In the rows, 128 means zero.
Each named turn below is shown by a few rows before and after it. Which turns, in which order, take the first row of each later pair to the second? The first pair is answered.
turn q_422:
[100 198  72 181 135 111 159 158 147 156 124 147 184 150 130 105 176 159
 135 162 149 146 105 112] => [ 77 207  80 181 150 138 171 136 123 153 146 157 179 156 109 114 139 148
 148 159 140 166  92 129]
[128 155 108 117  88 142 107 119 121 158 113 130 123 128  76 111 199 168
 143  83 111 127 146 123] => [107 148 103 116  93 159 121 133 114 150 108 133 125 133  68 112 188 152
 153 109 108 127 148 109]
[110 163 140 154 124 113  87 152 148 143 119 151 102 125 135 139 117 146
 132 104 145  86  97 152] => [102 158 127 151 113 119  92 166 152 146 104 147 104 124 137 133 134 149
 137 120 149  71 114 133]
[164 164 113 163 138 104 115 149 146 175  72 141 151 124 119 120 155 136
 179  72 157  94  99 175] => [139 166  97 162 147 118 125 181 137 177  62 143 161 126 112 113 166 122
 192 107 160  87 109 148]
turn q_165:
[124 142 134 142 133 125 130 128  99 116 137 118 129 139 111 109 134 117
 121 130 182 118 102 136] => [122 146 129 138 128 122 131 122  98 122 134 118 132 137 107 110 135 114
 122 124 177 129  97 141]
[125 111 132 121 119 127 118 141 124 116 118 135 118 124 115 108 138 141
 119 131 129 112 159 109] => [121 117 132 128 121 135 119 137 116 116 113 134 121 141 110 115 140 142
 131 142 137 107 160 111]
[150 120 159 127 113  94  83 149 133 111  93 151  88 148 150 107 142 153
 146 106 151  94 164 118] => [139 127 152 129 111  96  85 155 120 115  87 160  91 157 140 105 141 151
 163 104 154  90 166 117]
turn q_694:
[114 117  85 143 123 152 205 113 120 146 137 131 189 113 157 145 166 134
 119 168 106 153 120  96] => [175  87 118 115 126 120 164 100 148 121 161 124 146  95 199 151 161 139
  67 132  97 142 113 129]
[136 131 133 132 154 124 130 118 145 130 160 115 125 103 146 141 118 126
 118 112 126 142  97 145] => [107 144 105 139 145 143 152 121 119 144 136 126 150 117 122 138 134 134
 141 134 131 149 106 128]
[ 90 133 138 102 146 148 120  86  93 114 121 146 109 170  84 126  67 101
 157 139 128 151 142 150] => [111 117 130  85 124 137 104  50 102 114 121 141 102 169  97 127  91 128
 140 117 129 156 162 146]
[ 83 142 119 129 124 142 155 171 140 139 108 131 158 106 105 133 170 116
 143 156 146 127 116 103] => [142 101 134 101  96 107 112 124 153 135 119 132 130 102 133 130 181 148
  88 109 144 118 136 119]
Now pairs of rows:
Between the rows of a pair lie 2 to 4 turns.
[147 158  73 178 118 105 203 110 129 193  93 145 159 118 126 116 171 164
 119 107 149 146  81 130] => [172  87  85 116  91 114 169  91 121 158 106 148 115 123 155 110 186 171
  58 103 136 130 128  83] : q_694 then q_422 then q_422 then q_694
[ 70 133 159 157 168 165 132 118  81  96 169 150 117 160  57 107  40  91
 129 161 137 102 146 122] => [ 67 167 144 184 153 148 137  84  80 133 162 146 154 166  45 108  57 117
 156 129 149 132 127 154] : q_422 then q_694
[125 135  58 169 134 125 181 194 149 132 115 108 153  96 149 145 160 106
 127 184 140 123 124  83] => [ 84 144  62 160 154 173 185 138  98 130 145 132 158 120 113 160 104  98
 156 175 127 169 118 101] : q_694 then q_694 then q_694 then q_422
[154 129 171 134 151  79  77 191 162 108 118 102  86 121 143 124 109  97
 125 121 131  98 118 165] => [148  86 148 104 124  89  70 183 156 106 103 115  80 126 144 114 145 104
 103 144 130  84 166 102] : q_694 then q_694 then q_422 then q_694
[ 72 152 120  97 111 166 124 146 111 141  76 136 122 135  91 129 182 116
 159 152 150 119 167  86] => [159 161 172 118 120 108  73 116 160 140 105 120 100 114 146 135 159 143
 124  68 159 126 114 178] : q_422 then q_422 then q_694 then q_422
[110 120 126 128 157 174 162  77 104 137 154 125 154 113 130 138  95 127
 136 141 106 175 107 137] => [ 91 117 108 125 152 181 173 116 100 131 132 126 160 119 127 130 109 119
 133 166 112 154 124 110] : q_422 then q_422 then q_422 then q_422
[ 84 161  92 140 103 154 172 121 128 147  94 143 181 123  98 136 137 142
 164 132 148 172 119 115] => [158 148 127 142  96  89 141 159 201 134  83 115 155  87 144 135 161 155
 116 110 159 136 104 141] : q_422 then q_422 then q_694 then q_422
[172  80 129 114 114 120 112 174 154  87 106 120 116 125 176 119 135 121
  74 147 130  82 135  98] => [158  67 144  93 115 165 105  94 102  76 150 144  98 146 160 134  88 119
  83 123 118 133 144 123] : q_422 then q_422 then q_694 then q_694
[ 81 108 108 131 125 193 137  87  53 114 158 151 136 137  73 123 109 145
 147 167 111 162 152  80] => [ 97 121 148 131 170 196 127 134  71  83 181 139 107 118  99 130  48 106
 135 178 108 143 118 121] : q_694 then q_694
[116  87  92  87 141 141 125  51 110 108 159 168 122 189 157 136 108 148
 118 140 118 154 134 137] => [ 88 110  54 120 144 144 166 132 117 118 114 155 149 189 146 121 144 132
 146 197 129 123 139  89] : q_422 then q_422 then q_694 then q_694
[121 167 131 125 109 130  90  90  99 151 133 149 111 154 102 129 131 146
 145  67 139 153 118 147] => [ 95 179 129 141 128 144 109 108 102 142 133 148 118 150  89 127 122 128
 167  82 139 154 105 146] : q_694 then q_694
[120 103 104 123 102 132 121  60  90 123 143 142 102 144 119 125 115 138
 130 102 138 148 157 135] => [112 158 124 170 148 125 134 119 127 129 143 119 111 135 122 129  76 113
 155 108 138 142 103 181] : q_694 then q_422 then q_694 then q_422
[ 93 123 127 146 131 162 139 155  96 135 134 151 154 137  86 116 111 111
 158 152 116 123 132 113] => [155 114 137 146  96 111  94  90 130 156 137 140 152 130 113 119 147 159
 122  85 124 127 130 149] : q_422 then q_694 then q_422
[152 149 131 155 136  93 140 138 173 141 105 107 152 118 156 132 148 133
 126 149 135 108  98 126] => [157 134 160 131 155 113 118 110 158 114 149 120 115 124 159 147  98 118
 109 128 119 124  88 161] : q_422 then q_422 then q_694 then q_694
